Rows are one point carried round by a steady rotation, each followed by how many ticks it has turned.
The counts run from 0 to 674.
[ 28  -2 -29 -37   8   8  -9   1  23 -14   1 -44  27  31  11  22  22  -4
   9  26  14   4   6 -19 -26  17  14 -19  29  14  23  17 -22  -5   5  23
   5 -52   1  34 -15  36  24  32   3  44  14] => 125
[  4  -2  -4  -3   3  -1   2 -34 -18  24 -46  29 -14  -2  22   6   3   2
   6   4  -5  15 -10   5  -2 -16  45  11  10  -9   3   3 -82  37  27 -10
 -34   5 -22  26 -31 -23   7  -3  20  -8  35] => 556
[-38  -9 -17  -6 -14 -13  30 -47 -20  -1 -22  19  -8   2  35   0  -3 -14
   3 -26  12  -9  -9 -32 -38   7  39  15 -32   4 -31   0 -38  19  -8  24
 -21  31 -31 -21  -2  25  22  20  22   1  19] => 425
[ 18 -18 -40  15  33  14  11 -19  16   4 -26 -19 -15  30  41 -23  -3  18
  27  17  11  17 -21 -17   7   3  38  -4  41 -15   3  12 -48  19  15 -21
 -24 -22  -1  10 -18   3  22  31   7 -22  39] => 167
[  5 -15  13 -26   1  -5  24   2 -23   0 -55  18   8 -53 -39   1  34  17
   6  20 -13  -3   6  37 -23  23  30  -2 -10 -13   4 -22  -6  30  21  21
  51  -4  -4  21  14  14  -7 -26  22  32  -7] => 504
[ 15  -2 -22  40   6 -13 -15   8 -19   7   3  34  34 -13 -14 -28  -2  24
   0  -8  -8 -21   6 -12  33  30 -14  -7   4  36  15  -5  41   3 -42  10
  -1 -63  -2  30   6 -21 -25   2  10  11 -24] => 418
[ 37  -7 -16   6   9 -15  29 -15 -20  46 -14  -9  17 -22  22 -15 -11   8
  25  20  10  21 -15 -45  -5  20  25 -11  29  43  13 -22 -27  12  12 -21
 -18   6  14  31  19   9 -31 -40 -24  14  -9] => 442
[-28   9 -13  17  -2   5  29   5   2  -8 -62  35   4   5  19 -36   2  10
  14 -18  19  -5 -15 -26  18  31  68   8 -14   7 -22  -1  -8  13 -10 -10
  33  42 -13 -10   1 -33 -17  -3   4 -28  11] => 465
[ -7  -4  -8 -19  15  14 -25   7 -41  12   8  -9   4  15  -4  -3  -1 -11
  30  11  -2 -19  14   4  12 -37  -9  -4   1  10 -15   4 -39  30  -7  50
 -57 -41  -2  14  -7 -10  16  29  24  31  50] => 10
[ 33   7   4  15 -26  -3  23  22 -43  21   7 -18  55  -4   5 -16  -3  19
  31   4  -4 -25  -6 -47  -4  46   6   7   1  11  30  48  33   1 -10   8
 -17  -3  -3   4  27  18 -29  11   2  30  -1] => 73
[  8 -23 -24  27  -1  -5  26 -18  37 -32 -45  13  21   8  16 -16  12   0
 -24   4  13 -12  -3   0  -9  60  29  12   7  14  11 -13  34 -10  -3   5
  33 -13  23 -10  43 -44  14  11 -24 -48 -19] => 220
[ 32 -13  13 -24  -2 -10  23  -9  27 -11 -19  -4  19  23  32   4  -7  34
  11  16  -9 -18   6  -9  -3  37  33 -18  28  10  43  44  22  -8  -6 -10
   5 -12   6  29   5 -39 -32  36 -22 -17  -6] => 493
[-51  20  11 -15 -10 -22   6 -28  12  -5 -37  31  14  18  -8  10  30 -22
 -33 -12   9 -26 -19 -24 -23  17  52  -9 -15 -10   1 -12 -14  30  10  31
   8  -7  -5   3 -14 -34  -3  -8  12 -20 -11] => 5
[ -1 -12 -33  28   0 -16  14 -14 -21   0 -11 -12  34   3  -2  -6  21  15
 -15  26 -28  17  -8  17 -19  32 -12  25   6 -17  37   0 -28   6  11  10
  -4  -1  37  -4   4  37  65  40  16   2 -11] => 128
[ -6 -32 -12  22  25 -11 -20  -4 -17  22  26  -6 -18 -22 -21 -30  26  19
   5 -19  12 -16  22 -24 -19   4  10 -11  -8  -7  -1 -30 -26 -12  -1  19
 -10 -31 -35  20 -17  48  47  29  27  28  -3] => 500
[  4 -16 -24 -18  44 -14 -18 -19 -19   4 -20  -8   9 -11   5  -3   7 -18
  -9  27 -11  22  15  50  -4   5  -3  19  10 -20   9  -1 -46 -27   3   1
   1 -36   1  17  24   4  85  10   6   6  15] => 630
[ 13  -8   2   4  11 -14  14 -17 -23  -2   6 -34  51   1 -41  11  -5  -1
 -29 -55  -8 -27   9 -36  11  19   5  15 -13 -16  -2  31   1  16 -45   6
   9  27   6  19  38   8   2  36   5  -7 -23] => 447
[ 14 -23  15 -22  35  32 -13   8  -2  23  11  -6 -17  16  -5 -11  26   8
  10   6  17 -27  44 -12   7 -30  41 -30  11 -15 -40  -4  12 -34  -2  27
  11  16 -16  -7 -10 -22  16  30  30 -19  44] => 409
[ -3  -2  -6 -14  19 -36  31  13 -38   3 -41  10   9  -4  16  -4 -18 -16
   8 -10 -11  -2  -2  32  16  17  29   2   6  30 -19 -51 -22  10 -39   5
  25  17  33  19  43 -16   5 -49   9   9 -21] => 660
[ -1   9   4  -4  16 -31  46   3 -33  12 -48  11 -10  -2  19 -15 -13 -21
  20  22  -2  13 -17  20  13   9  36  16  11  13 -28 -51 -29  22   2  -6
  19  43  25  16  34   3  18 -41  -2  17 -20] => 659
[ 41 -18  -5  -8  26  39  -9   8  -3   1 -16 -27   6  15  37   5 -18   4
  31   8  18 -28   1  -8  -3   7   9 -30  47   3  -2  28 -15 -28  11   5
 -34 -33  -2  11  22 -30  -2   9  11 -25  54] => 165
[ -1 -15 -12 -10   5  15  41   5 -28  -5 -61   9  13 -16   2 -29   2  17
  36  -8  -5  -1 -16   2  31  15  46   8  -5 -19 -18  23   1  52  -1  -7
  42  17  -5 -12  -1   5 -43 -22  13   4  29] => 116
[ 13   2 -11  -2 -23  16  24 -35 -12  -5 -42  17  33 -11  28  14  11 -14
   7 -19  32  -8 -17 -31 -40  48  30  12  -8  14  -4  34  -1   5   5  12
  -8  -4 -57   3  21  22  -5  -4  18   4  19] => 423
[ 47   0   7   3   7  21  24  12 -44   9  -8 -17  -1  10  -8  11 -18  25
  49  30 -32  -3 -16  24   7  -9 -12   9  22 -12  15  16 -42  16   2   5
 -49   5  19  27  17   1   9  36  31  13  27] => 12
[-15   1 -14  14   5   3 -22 -14  -3  24 -11   2   0  -6  -8 -13  -4   4
  25   0  31 -10 -16 -49   0   5  16  24  -5  30  10  -2 -28  10  26  27
 -67 -18 -36  23  -6  -8   9  62 -22  19  27] => 51
[ 25  13  10  16 -34  -7  33  -7 -53  -5 -13  -2  18  15 -13   7  15   8
  -1 -18 -27 -18  -9  -8 -12  21  12  18   5 -34  14  25 -39  37   5   1
 -20  31 -10   8   7  37  32  17  50  21  -7] => 229
[ 11  11  -5   3  32 -14 -29  19 -49  21   6  23  12 -25 -17 -47  22  -5
  20  28  -8   9  31  18  38 -11 -18  -2  -3   5  -8   2   7  -8 -23   5
   3 -48 -25  17   5   5  34 -14  25  47  20] => 459
[  4  -5 -22  36   7 -36   4  -3 -18   4   3  27  23 -12  -1 -35 -20  19
 -14  11 -21 -12   6  -2  25  26 -23   7  16  36  17 -27  37   2 -47  -3
  -9 -42  31  26  29 -22   2   8   5  12 -39] => 417
[-12   7  29  -5   3  15   1  -8 -29   7   3  -4  31 -13 -50  -3 -10  -2
  13   6   3 -30 -19 -20 -10  26 -24  21 -28 -15  30  43  14   9   2  28
 -46 -16   0  10  33 -24   4  53  -9  -5  22] => 204
[-13 -36  14 -41   5  10   8 -19  18  -6  -1 -14   0  -3 -23   5  20  20
   0  -1   8 -35  22 -26  -8 -13  27   5 -19 -16  -8  40  35  19  -2  46
   2   4 -12 -13 -12   3 -13  78 -10   4  28] => 450
[-28   9 -11  -2  29 -22   2  42 -32   6 -12  -1  12  17 -10 -24 -27   0
   3 -30 -14 -24  -4  -8  63  -5  29  -4 -17   8 -21 -19  -5  40 -52  16
  16  -5  29  22  -8 -30 -17  -8   9  -6 -17] => 662
[ 25 -27  -7   1 -10 -48  13  -3  -7   3  12   0  23  21  15  25   9  20
 -21  12 -40   0  -3  28 -14  42  20  -7  18  -6  61  -1 -17   2  -3   6
   5 -33  11  29  -5  16  31   6  17   2 -52] => 301
[-23  -1 -25  -1  27  -9  -9 -25  -2  22  16  11   6 -10   6 -17  20 -19
  -6  -1  31   8   5 -36 -20  23   3   5 -37  -1  -7   8   1 -33 -25  11
  -5 -40 -61  10  -2  25  47  19  27   6  -5] => 151
[-16 -13  -8  -3  12 -22   0 -40  10  -4  -3  29 -16  42  30 -10  45 -14
 -23  40 -18  14  15  18 -12  -9  24 -18   1 -21  20 -27 -36  15   2   2
 -22 -35 -11  -2 -31 -20  47  -1  22  -9  -7] => 455
[-35  -3  -1   4  11  -8 -19 -13 -28  25  29  46   6   4   0 -23  32   6
 -23  24  -1 -17  20   0  -5  13  -8  -8 -29 -29   0  21  28 -30 -16  23
 -14 -33 -31 -28 -25   5  40  32  58 -22   3] => 652
[ -8   1   5 -16  -2  -8  25 -44   1 -21 -36   5  22  14 -15   8  37 -44
 -19  24  17 -12   5 -23 -30  22  25  25 -11   2 -13  -3   3   0  17  21
  -4  22  -5  -8  61 -23  43   7 -25  -4   2] => 179
[ -3   7  -1 -14  37 -16  33 -15 -17  49   4  19  12 -21  28 -13 -23  23
 -17  28  -6  32  -4   0  10  16   6   7  -4 -10  -1  20  25 -33 -49 -38
  27  26  21  -7  10 -10  11  10  21 -44  -6] => 17
[ 14  -4   1 -24  14   7 -22  24 -32  14 -32 -16  13  -8 -27 -17   1  19
  32  17 -19 -15  -4  15  41 -21  10  11  19 -27   6  33 -22  42  23   9
 -32 -18   8  25 -16 -11   1  39   2  28  49] => 359
[-23   4  17  -2  -9 -34  21 -13 -11  -4 -11  27  30 -13 -41  -4  -5   5
 -17   7 -14 -18  -3   9   1  29  -6  36 -45  12  32   1  29   9 -16  29
  -9 -13  11  24  29 -50  16  47 -20   2 -36] => 376
[  5 -10   1  14  43   1  30  -7  25  23   1  -9 -43 -26   9 -29 -25  26
  30  10  46 -15 -13 -38 -23  15  22 -17  14  11 -19 -44  18 -32 -14  -3
  16  11  -6  19  35   1   8  36   6 -15  -5] => 194
[  6  11 -23  -9   1  33 -16  32  -6 -15   0 -10  39  28  -3 -13   8  39
  19   3  -7 -18  11 -20  28   9   6 -25  30  11  11  42  11  21 -30  23
  -3 -25  18   8 -19  -7 -31  49  26   7  37] => 318
[-20  20  22 -52  19 -25  -4   9 -34   5 -32  17  42   3 -13   9 -11 -23
 -26 -16 -13 -19   6  26  21  17  21   2 -20 -20   5  20  -5   2 -29  14
  22  -1  27  21  17 -50   5 -33   1 -12 -10] => 160
[-17 -24 -28  -6  12 -21  23 -35  28  -7 -13  19  13   9  37  -3   2 -21
 -16  21  15  11  -7  -4 -26  31  12   8 -15  51   2 -35  21 -22 -31  16
  -3 -35  10   2  44 -24  24   8 -25 -12 -23] => 569
